Each path is a new rotation, seen through one point. The rows after it are directions, each followed by how far the rotation turns it, in degrees per step (0 if it stays put).
Each turn is a multiple of 5 degrees from 10 to 175, or 0.
Each row of a path follows its step; steps can be skipped.
path 1
step 0: -0.34  -0.91  -0.22  -0.94  0.60  1.45  -1.15  -0.23  -3.76  0.87  1.78  -0.85  0.78  1.14  0.94  0.99  0.37  0.11  0.82  -1.68  0.98  -2.24  -0.61  0.59  0.08  -0.85  -1.25  -0.15  1.19  1.29  0.13  -0.52  0.51  0.64  0.79
step 3: 0.88  1.84  -1.96  2.16  0.05  0.19  0.95  0.39  -0.13  3.09  1.21  0.73  -0.57  -0.45  1.24  1.30  -0.48  0.35  -0.42  -1.97  1.70  0.10  -0.78  0.48  2.01  0.37  -0.07  0.85  -0.44  0.38  0.30  -1.47  -0.72  -0.24  0.03
step 4: -0.02  -0.74  -1.75  2.10  1.40  1.07  -0.23  -0.39  0.93  2.53  0.43  -0.87  -0.08  -0.23  0.65  -0.46  -0.14  0.20  1.34  0.85  -0.01  1.28  0.62  1.53  -0.47  -0.85  -1.94  -1.14  -1.58  0.88  1.18  -0.62  0.40  1.72  -2.01
step 6: 1.07  0.03  -0.07  0.76  0.99  0.15  -0.18  0.35  0.69  1.41  0.41  -1.35  1.10  -2.05  -0.18  0.24  -1.13  -0.08  -0.41  0.65  0.53  0.48  -0.96  1.76  -0.32  0.57  3.31  -0.15  1.04  0.24  2.38  1.92  -0.83  -0.58  -1.58
step 9: -1.34  -0.11  1.22  -1.12  -0.95  0.82  -2.21  -0.90  3.26  0.77  0.95  0.34  -0.85  0.08  -0.03  0.02  -1.28  2.57  0.48  0.65  -0.65  -0.30  0.70  0.68  -0.90  -0.54  0.29  0.09  -0.60  1.96  1.69  0.69  0.21  1.06  -0.67
step 11: -1.43  -2.17  -1.24  0.78  0.33  0.86  0.18  1.05  2.08  0.20  -0.41  -0.41  -1.53  -0.39  0.35  0.52  -0.59  0.76  -1.30  3.04  -0.06  0.58  -1.25  0.49  -0.61  -1.80  2.14  0.67  0.64  -0.85  -1.10  0.65  0.31  -1.08  -0.04
step 12: -2.44  -0.95  -0.19  -1.85  0.52  2.47  0.93  -0.26  -0.08  0.30  -0.87  1.99  -0.88  0.28  -1.17  -0.91  0.30  0.87  -1.34  -0.91  0.55  0.05  0.61  -0.11  -0.34  -1.57  1.06  1.05  0.40  -0.41  0.42  -0.96  2.71  -1.06  -0.36
step 13: -1.02  -1.93  0.36  0.34  1.94  -0.74  0.69  -1.32  -0.18  -0.80  1.27  0.98  -1.89  0.11  0.05  0.35  -0.89  -0.08  -1.95  -0.91  1.47  -3.19  -0.16  0.17  1.03  -0.01  0.68  1.01  -0.27  -0.22  -0.02  1.29  0.68  -0.19  -1.98
step 16: 0.26  -0.81  -1.98  0.64  0.81  -0.57  0.18  -1.55  -0.16  0.77  -0.18  -1.81  -0.79  1.07  1.12  1.49  -0.89  0.81  -1.33  -0.80  0.50  0.06  1.01  -0.51  -1.29  -2.57  0.66  0.79  2.06  2.52  -0.70  0.36  -0.43  -0.09  0.98
step 17: 0.12  -1.85  -0.67  -0.87  -0.21  2.03  0.61  -0.86  -1.77  1.02  0.13  0.27  -1.73  0.61  1.17  -1.33  2.61  -0.68  0.28  -2.13  -0.32  -0.53  1.15  -0.30  -0.66  -1.94  -1.15  -0.26  1.09  0.50  0.02  -0.43  -1.37  1.02  0.14
-0.53  0.33  -0.64  0.44  -0.12  0.07  0.12  0.47  -0.52  0.44  -0.61  -0.19  0.21  0.17  -0.20  0.17  0.00  -0.44  0.52  0.12  -0.05  -0.81  0.66  0.12  -0.18  0.37  -0.01  0.04  -0.21  0.35  0.40  -0.15  -0.79  -0.14  0.10 -> 20
-0.52  0.39  -0.14  -0.29  0.12  -0.06  0.28  0.26  -0.43  0.18  0.67  -0.16  -0.53  0.81  -0.08  0.23  -0.08  -0.10  -0.23  0.52  0.09  0.59  -0.43  -0.30  0.17  0.66  -0.31  0.15  0.62  0.39  -0.15  0.60  -0.30  -0.13  -0.30 -> 135
-0.75  0.08  0.60  0.20  -1.01  0.42  -0.48  0.20  -0.01  0.02  0.64  0.01  -0.06  0.02  0.18  0.53  0.34  0.10  0.06  0.36  -0.35  -0.29  -0.29  0.09  0.41  -0.74  -0.11  0.03  0.05  -0.20  0.03  -0.30  -0.27  -0.16  0.57 -> 40
0.27  0.00  -0.45  -0.13  0.49  -0.04  -0.76  0.14  -0.05  -0.25  0.28  -0.07  0.59  0.30  -0.20  0.27  -0.26  0.45  1.11  0.45  0.03  -0.09  -0.28  -0.65  -0.15  -0.49  0.25  -0.06  0.36  -0.08  -0.28  -0.38  -0.16  0.14  -0.48 -> 70
-0.01  0.75  0.78  -0.10  0.63  -0.01  -0.67  -0.19  -0.09  -0.45  0.20  -0.44  -0.46  -0.32  -0.55  0.32  -0.35  0.21  0.02  -0.28  0.57  -0.24  0.50  0.21  0.00  0.50  -0.04  -0.16  0.06  0.03  -0.33  -0.16  -0.22  0.02  0.63 -> 55
0.11  -0.10  -0.16  -0.66  -0.34  -0.37  -0.06  0.03  0.34  -0.39  0.08  0.16  0.43  -0.43  0.68  0.23  0.06  -0.19  0.09  0.41  0.01  0.23  -0.08  0.50  -0.10  0.90  0.81  -0.05  0.21  -0.54  -0.04  -0.01  -0.81  -0.22  0.22 -> 85
